a =
128  127  134  131  132  129  126  121  130  135  123  126  125  114  123  115
130  125  144  128  131  129  130  123  133  130  128  118  130  147  127  105
128  121  125  131  135  131  127  123  131  138  121  128  126  115  122  122
128  128  113  124  124  128  126  131  128  126  130  135  124  130  129  138
121  129  109  130  130  130  127  129  129  131  127  134  124  115  127  140
124  127  120  128  128  127  131  129  128  129  128  132  127  133  128  134
125  134  121  129  127  124  127  128  125  123  130  128  128  138  128  129
136  134  134  122  119  122  126  133  122  115  135  133  131  143  134  136
128  123  131  130  135  132  127  123  134  137  124  129  125  103  122  127
134  127  140  124  123  124  128  135  121  122  132  133  134  127  133  141
Rows and columns are counted from 0.
(0, 0): 128
(1, 7): 123
(6, 11): 128
(4, 14): 127
(6, 14): 128
(4, 4): 130
(5, 3): 128
(6, 12): 128
(6, 2): 121
(4, 7): 129
(2, 11): 128
(7, 15): 136
(5, 1): 127
(8, 1): 123
(9, 14): 133
(0, 14): 123
(2, 14): 122
(5, 2): 120
(2, 5): 131
(9, 0): 134
(7, 13): 143
(8, 4): 135
(4, 3): 130
(3, 5): 128
(7, 3): 122
(5, 12): 127
(1, 12): 130
(1, 8): 133
(0, 8): 130
(3, 2): 113
(4, 2): 109
(8, 8): 134
(8, 15): 127

m = [106 133 108 103 100]
m[0] -> 106
m[1] -> 133
m[2] -> 108

W = [144 147 134 137 107 156]
W[0] -> 144
W[2] -> 134
W[5] -> 156
W[1] -> 147

X =
[[118 129 137 128 130 122 131 130 126 123 128 128 129 129]
 [134 130 125 127 130 126 131 129 127 134 125 130 128 130]
 [155 127 112 126 130 135 119 127 128 137 127 129 129 127]
 [144 128 120 127 128 131 126 126 128 132 128 127 129 127]
 [138 127 120 127 128 108 145 127 128 131 132 127 128 128]
 [101 129 143 132 128 125 131 131 129 120 127 128 128 127]
 [132 125 122 128 128 132 127 123 129 130 128 129 128 125]
 [134 129 123 126 128 134 125 128 127 128 129 128 128 137]]
Rows and columns are counted from 0.
(0, 0) => 118
(0, 3) => 128
(2, 5) => 135
(0, 7) => 130
(5, 8) => 129
(6, 6) => 127
(3, 5) => 131
(6, 10) => 128
(6, 2) => 122
(7, 12) => 128
(2, 12) => 129
(1, 12) => 128
(2, 8) => 128
(5, 7) => 131
(3, 2) => 120
(2, 3) => 126
(0, 5) => 122
(4, 3) => 127
(0, 8) => 126
(4, 11) => 127
(1, 7) => 129
(4, 8) => 128
(2, 13) => 127
(7, 10) => 129
(7, 8) => 127
(7, 7) => 128
(6, 13) => 125
(4, 9) => 131
(6, 9) => 130
(5, 9) => 120
(5, 10) => 127
(3, 4) => 128
(4, 13) => 128
(6, 11) => 129

grid = [142 112 107 116 149 135]
grid[0] -> 142
grid[-1] -> 135
grid[-4] -> 107

x =
[[136 139 131 122 117 123 127 130]
 [123 119 126 131 136 130 127 127]
 [118 105 116 132 133 124 118 144]
 [128 137 128 128 125 130 135 127]
 [117  99 122 137 147 131 121 131]
 [136 135 131 121 118 121 122 130]
 [137 141 130 119 114 121 125 131]
 [131 155 119 120 100 120 133 147]
 [126 116 130 131 138 130 124 123]]
Indices start at 0.
(0, 0)	136
(7, 6)	133
(5, 2)	131
(2, 2)	116
(8, 5)	130
(2, 7)	144
(4, 2)	122
(0, 1)	139
(6, 3)	119
(7, 2)	119
(3, 2)	128
(0, 5)	123
(8, 2)	130
(1, 0)	123
(4, 4)	147
(3, 7)	127
(1, 6)	127
(8, 7)	123
(7, 1)	155
(6, 1)	141
(6, 5)	121
(1, 3)	131
(2, 3)	132
(5, 6)	122
(7, 0)	131

arr = [134 122 121 141 132 107 121 131 134 107 118]
arr[0] => 134
arr[2] => 121
arr[4] => 132
arr[1] => 122

data =
[[125 125 130 133 130 131 125 129 130]
 [126 132 132 133 128 137 140 125 119]
 [122 122 120 130 134 128 134 130 119]
 [124 104 119 134 151 121 120 126 129]
 [124 125 118 128 133 122 132 130 116]
 [121 139 130 102 125 127 127 102 121]
 [134 146 134 127 106 132 135 140 129]
 [134 134 130 122 125 121 124 124 133]
 [128 128 132 127 130 126 111 123 143]]
data[-9, -9] = 125
data[-2, 4] = 125
data[0, 6] = 125
data[-3, -3] = 135
data[-3, -1] = 129
data[0] = [125, 125, 130, 133, 130, 131, 125, 129, 130]
data[:, 6] = [125, 140, 134, 120, 132, 127, 135, 124, 111]
data[1, 3] = 133
data[2, -7] = 120
data[:, -5] = [130, 128, 134, 151, 133, 125, 106, 125, 130]
data[0, 7] = 129
data[-8, 6] = 140
data[-8, 0] = 126
data[5, -4] = 127
data[3, -7] = 119
data[-7, 5] = 128
data[3, 3] = 134
data[-3, -6] = 127
data[6] = [134, 146, 134, 127, 106, 132, 135, 140, 129]
data[-2, -1] = 133
data[:, -8] = [125, 132, 122, 104, 125, 139, 146, 134, 128]
data[-3, -9] = 134
data[-2, 7] = 124
data[8, -3] = 111
data[:, 8] = [130, 119, 119, 129, 116, 121, 129, 133, 143]
data[5] = [121, 139, 130, 102, 125, 127, 127, 102, 121]
data[-6, -4] = 121
data[-2, 2] = 130
data[-5, -1] = 116
data[4, 2] = 118

A =
[[112 108 106 113 115 117 120 117 123 126 127 123 117]
 [131 125 120 120 126 131 126 119 122 125 121 114 107]
 [126 123 121 119 120 119 124 130 127 127 123 121 115]]
Rows and columns are counted from 0.
(0, 0) => 112
(1, 8) => 122
(2, 10) => 123
(1, 0) => 131
(2, 4) => 120
(0, 5) => 117
(0, 10) => 127
(0, 2) => 106
(0, 12) => 117
(2, 12) => 115
(1, 6) => 126
(2, 2) => 121
(0, 6) => 120

B = [113 125 135 157 105 143]
B[0] => 113
B[1] => 125
B[5] => 143
B[3] => 157
